Each path below is one point turned by a fixed rotation once a step. After each direction that follows a path, write how fast that rotation turns it, in degrees a step (0 if it stays still).
Each turn is a multiple of 5 degrees from 10 to 175, or 0.
Each row of a path follows its step; steps can be skipped.
Rotation 1:
step 0: [-2.87  0.49 -0.36  0.39  3.41  1.00  4.29  1.63 -1.29  1.33 -1.50 -0.60
 -0.12  0.40  1.52  0.45  1.36  1.11 -3.63  0.54  1.23  0.81 -0.73 -1.29
  3.53 -1.80 -0.05  1.84  1.87  0.23 -0.70 -1.38 -2.47  3.06]
step 1: [-1.77 -0.34  1.62  0.29 -0.08 -2.79  0.53 -4.14 -1.89  1.96 -0.07 -0.66
  0.99  1.13  1.72 -1.65  1.88  0.35 -0.33  2.61  0.67  1.92  0.62 -2.55
  0.32 -0.73 -1.76  0.76 -1.97 -0.60 -1.77 -2.73 -5.18 -0.36]
step 2: [-2.86 -1.05 -1.64  0.43  1.59  0.55 -1.22 -0.30 -1.68 -0.48 -0.76 -0.57
  2.74  0.90 -0.96 -1.43  1.64  0.91  0.99  2.29 -3.28 -2.00  1.94 -0.35
 -1.06 -0.69 -3.30  0.71 -0.53 -0.06  4.74  0.58 -3.99 -0.65]
step 3: [-0.42 -2.40  2.56 -1.88 -0.62 -1.15  0.85 -2.10 -0.50 -1.84 -1.61  1.71
  1.63  0.08 -0.55  1.91  1.87 -1.52  1.55  0.91 -2.01 -1.13  5.09 -1.02
 -2.71  0.48 -2.76  1.47  2.06 -0.73 -0.21  2.18  1.40 -2.10]
step 4: [-0.50 -2.99  1.29  1.11  1.42  0.07 -1.67  3.51  2.79  1.44 -1.18  1.22
  2.88 -1.86  0.62  0.95 -3.46  1.43  0.25  1.55 -2.76 -1.88  1.49 -1.82
 -2.65  1.93  1.65 -0.03  1.93 -0.49 -1.44  1.33  1.49 -1.42]
step 5: [ 1.79 -0.67 -1.34  0.33  0.40 -2.06 -0.03 -2.69  1.24 -1.66 -0.90  1.63
 -1.23  0.49  0.02 -1.59 -2.88  2.43 -0.51 -0.31 -1.39  0.10  1.07  1.30
 -1.63  1.32  4.95 -1.97 -1.22  0.47 -2.21  2.16  2.14 -3.80]
step 6: [ 2.05 -0.14 -2.85  0.10  2.92 -0.82 -0.50  1.15  2.96  0.50  3.14 -0.07
  0.09  0.11  0.37 -1.45  0.09 -1.32  0.56  0.62  1.65 -1.40 -1.88  3.39
  1.81  1.82  2.71  0.45 -1.82 -2.15  1.59  3.65  3.26 -0.47]
step 7: [ 0.53  0.37 -0.67 -3.47 -1.73  0.64  2.17 -0.52 -1.63  0.75  3.99  1.48
 -1.52  1.47 -2.71 -0.07 -1.59 -0.58 -1.51 -1.09  2.58 -1.15 -0.79  2.10
  2.81  0.21  1.76 -1.57  1.63 -3.89 -1.95  0.30  1.55  2.13]
step 8: [-2.35 -0.16  0.27 -0.15  0.88  0.96  1.04  0.39  0.71  1.71  1.11  0.43
 -0.57  2.16 -3.27  0.42 -2.26  1.23 -0.45 -0.37  3.93  2.26 -3.70 -2.01
  3.50  1.15  0.40  3.70 -0.26  1.32  0.17 -0.88 -0.14  2.80]
step 9: [ 0.20  2.06  0.02  0.28 -1.85  0.37  3.75 -3.15 -1.11 -0.43 -0.15  1.68
 -0.05 -0.15  0.88 -1.55  0.84  3.96 -2.38  0.95  1.06  1.01 -3.35 -0.82
  0.67 -0.63 -2.93  1.83 -0.97 -0.84  1.79 -4.41 -1.10 -0.35]
step 10: [-1.23  1.45 -0.65 -0.43 -1.47  1.85  0.53 -0.72 -1.18  1.07  1.43 -0.13
  1.98 -0.58 -0.28  0.69  0.89 -1.45  1.14  5.04  0.41  1.82 -1.47 -1.56
 -2.05 -1.44 -5.09 -0.44 -3.41  2.20  2.53  0.57 -1.14  0.12]
step 11: [ 0.25 -0.04 -2.73 -0.01 -2.87  2.52  0.32 -0.35  0.81 -0.56 -3.40  2.21
  1.56  1.84 -0.52  3.11  1.44 -0.84  0.08  1.79 -3.03 -1.06  3.39 -1.64
  0.04 -2.28 -3.74 -1.54  1.81  0.76  0.50 -1.68  0.83  0.45]
[-0.38  0.73  0.04  1.03 -0.92  0.56 -0.64 -0.22 -0.01 -0.33 -0.44 -0.56
  0.21  1.57 -0.28 -0.28 -0.92 -0.26  0.58  0.84  0.64 -0.51  0.41 -1.02
 -0.06  0.36  1.13 -0.76  0.15 -0.38  0.02 -0.21 -0.43  0.36] -> 115
[ 0.12 -0.17 -0.50 -1.01  0.27 -0.34 -0.45  0.35  0.06  0.34 -0.88 -1.00
  0.42  0.49  0.31 -0.53 -0.49 -0.11  0.38  0.00  0.46  0.50 -0.17  0.50
 -0.22  0.75 -0.51 -0.64  1.63  0.12  0.03  0.00  0.50 -1.76] -> 40
[ 0.68  0.34  0.28  0.53 -0.46 -0.89  0.48  0.77 -0.92  0.77 -0.08 -0.40
  0.03  0.80  0.05 -0.24  0.32 -0.09  0.36 -0.02 -1.11 -0.51 -0.21 -0.20
  0.24 -1.02  0.40  1.15  0.56  0.11 -0.56  1.25 -0.86 -0.75] -> 25
[ 1.00  0.79 -1.26 -0.30 -1.31  0.55  0.29  0.44  0.03  0.06  0.03  0.20
 -0.01 -0.30 -0.59 -0.76 -0.55 -0.38  0.58  0.42 -0.07  0.81 -0.65 -0.05
 -0.28 -0.61 -0.18  1.03 -0.03  0.42 -0.20 -0.96  1.14  0.50] -> 25
[ 0.01  0.54  0.32 -0.18  0.29 -0.50 -0.26 -0.63  0.47  1.25 -0.55  0.74
  0.38  0.44  0.19  0.35 -0.24 -1.68  0.79 -0.42  0.24 -0.22 -0.35  0.32
 -0.24  1.38 -0.24  0.75 -0.91  0.91 -0.37  0.08 -0.39  0.29] -> 160
[-0.42 -0.29  1.58 -0.57 -1.38 -0.02  0.72  0.74  0.70 -0.66 -0.49  0.33
 -0.15  0.21 -0.37 -0.39 -0.08  0.28  0.05 -0.20 -0.52 -0.15 -0.85 -0.65
 -0.95  0.56 -0.67  0.00 -0.41  0.09  1.27  0.27 -0.10 -0.43] -> 55
[ 0.69 -0.04  0.69 -0.09  1.17  0.26  0.55 -0.66  0.00 -0.28 -0.29 -0.04
  0.10  0.01  1.39 -0.26 -0.42  0.63 -0.25  0.91  0.02  0.19 -1.36 -0.28
 -0.99 -0.42  1.19  0.07 -0.05  1.00 -0.22 -0.68 -0.32 -0.13] -> 85
